(in the rows, 128 means zero)
Named moves, each a turn or a mirror, and the order they were made in; the first pair answered:
move suzut:
[112 114 121 156 103 124 117  88 109 106 139 130 144  98 128 136] |-> [109 117 118 145 107 132 142  98 100  90 130 128 135  97 136 130]
[139  78 128 156 103 100 119  91 128 104 125 120 143 125 131 115] |-> [110  91 137 145 120 130 172 110 116  94 118 122 147 126 143 124]
[154 134 124 131 124 121 106 119 137 125 135 128 128 138 108 132] |-> [119 139 133 123 125 154 150 135 119 117 125 119 128 129 116 137]
move pup:
[148 153 120 146 101 120 142 155 146 134 124 115 126 149 111 124] |-> [145 157 118 138  99 129 147 158 138 126 122 105 126 146 120 121]
[103 145 145 133 128 105 106  85 161 135 162 108 144 130 132 112] |-> [121 146 133 123 130 108  92 121 160 152 174 100 130 155 127 117]
[170 102 105 145 112 113  92 128 118 117 125 124 111 138 114 128] |-> [155  99 100 129 121 138 119 155 106 121 124 111  97 154 122 139]
move von:
[ 89 153 143 132 133 129 155 133 130 135 103 123 148 114 131 123] |-> [115 155 129 147 121 122 139 138 132 145 106 120 148 140 123 111]
[131 119 107 105 134 106 121 123 149 148 131 102 122 128 118 115] |-> [113 111 129  95 153 117 143  99 134 127 122 113 127 105 135 119]
[143 123 146 137 131  97  95 104 130 106 111 163 145  92 121 135] |-> [161 124 136 131 128  97  65 122 150 139 130 146 153 117 106 122]
move refat:
[147 135 127 147 120 126 137 113 141 127 119 113 151 131 121 118] |-> [148 141 127 151 127 112 120 108 146 133 133 130 142 114 121 142]
[ 92 121 151 104 165 117  94 164 159 150 167 138 125  97  75 132] |-> [ 65 120 166 107 157 155 162 178 138 136 141 129 125 113 104 122]
[152 134 110 123 115  82 130 152 116 138 100 104  59 140 113 174] |-> [147 142 115 119 117  93 148 147 104 123 103 112  60 133 124 179]
[115 125 115 139 151 118  64 153 145 163 184 109 115 179 118 107] |-> [ 73 134 146  99 179 131  82 152 126 141 192 141  92 128 139 141]
move fol:
[155 112 115 134 127 113  81 115 134 140 140 125 129 140 126 123] |-> [109 127 136 108 147 134 116 142 137 159 151 124 141 141 137 119]
[138 113 137 162 110 138 152 110 125 131 107 108 151 144 136 107] |-> [103 114 150 138 128 153 170 114 108 130 103 114 141 123 142 116]
[167 149 101 132  97  95  72 117 132 108 118 136 126 153  96 155] |-> [ 79 179 122  85 124 149 131 166 148 152 143 121 142 143 113 127]
[148 123 120 107 137 124 115 126  85 114 126 132  93 145 167 137] |-> [159 141 121 122 111 122 116 140 122 147 130 111 125 180 138  98]

(2 to 3 moves a pair)
[133  62 140 141 118 141 102  70  96 105 129 129 131 120 137 119] |-> [ 88  93 150  99 150 135  70 103 140 140 173 145 132  89 126 112] : fol refat fol
[170  98  94 118 129 117  58 136 112 134 151 130  90 140 112 139] |-> [112 141 114 115 113 170 166 186 125 149 127  84 119 169 120 107] : suzut fol fol
[101 120 140 106 160 140 113 160 166 161 164 129 133 117 113 105] |-> [146  88 129 161 119 157 132 126 116 129 114  99 140 161 117  90] : fol refat refat
[136 151 141 166 109 135 178  95 126 125 103 113 174 154 100 117] |-> [ 95 137 125  77 163 162 138 165 121 165 159 141 118 124 120 144] : refat pup fol
[121 194 103  90 134 127 124 195 177 148 127 126 107 160  79 125] |-> [177 139  86 142 102 134 125 170 131 126  95 103 107 202  89 116] : fol refat refat
[120 127 121 109 157 113  57 149 161 185 190 136 128 136 106 128] |-> [190  87 112 167 115 112  91  89  90 107 126 123 110 154 119 143] : fol refat fol
[ 78 113 141  85 163 143 146 132 106 130 159 127  97 113 139 130] |-> [167 101 104 128 125 120  96 131 103 128 142 112  85 164 111 138] : fol pup
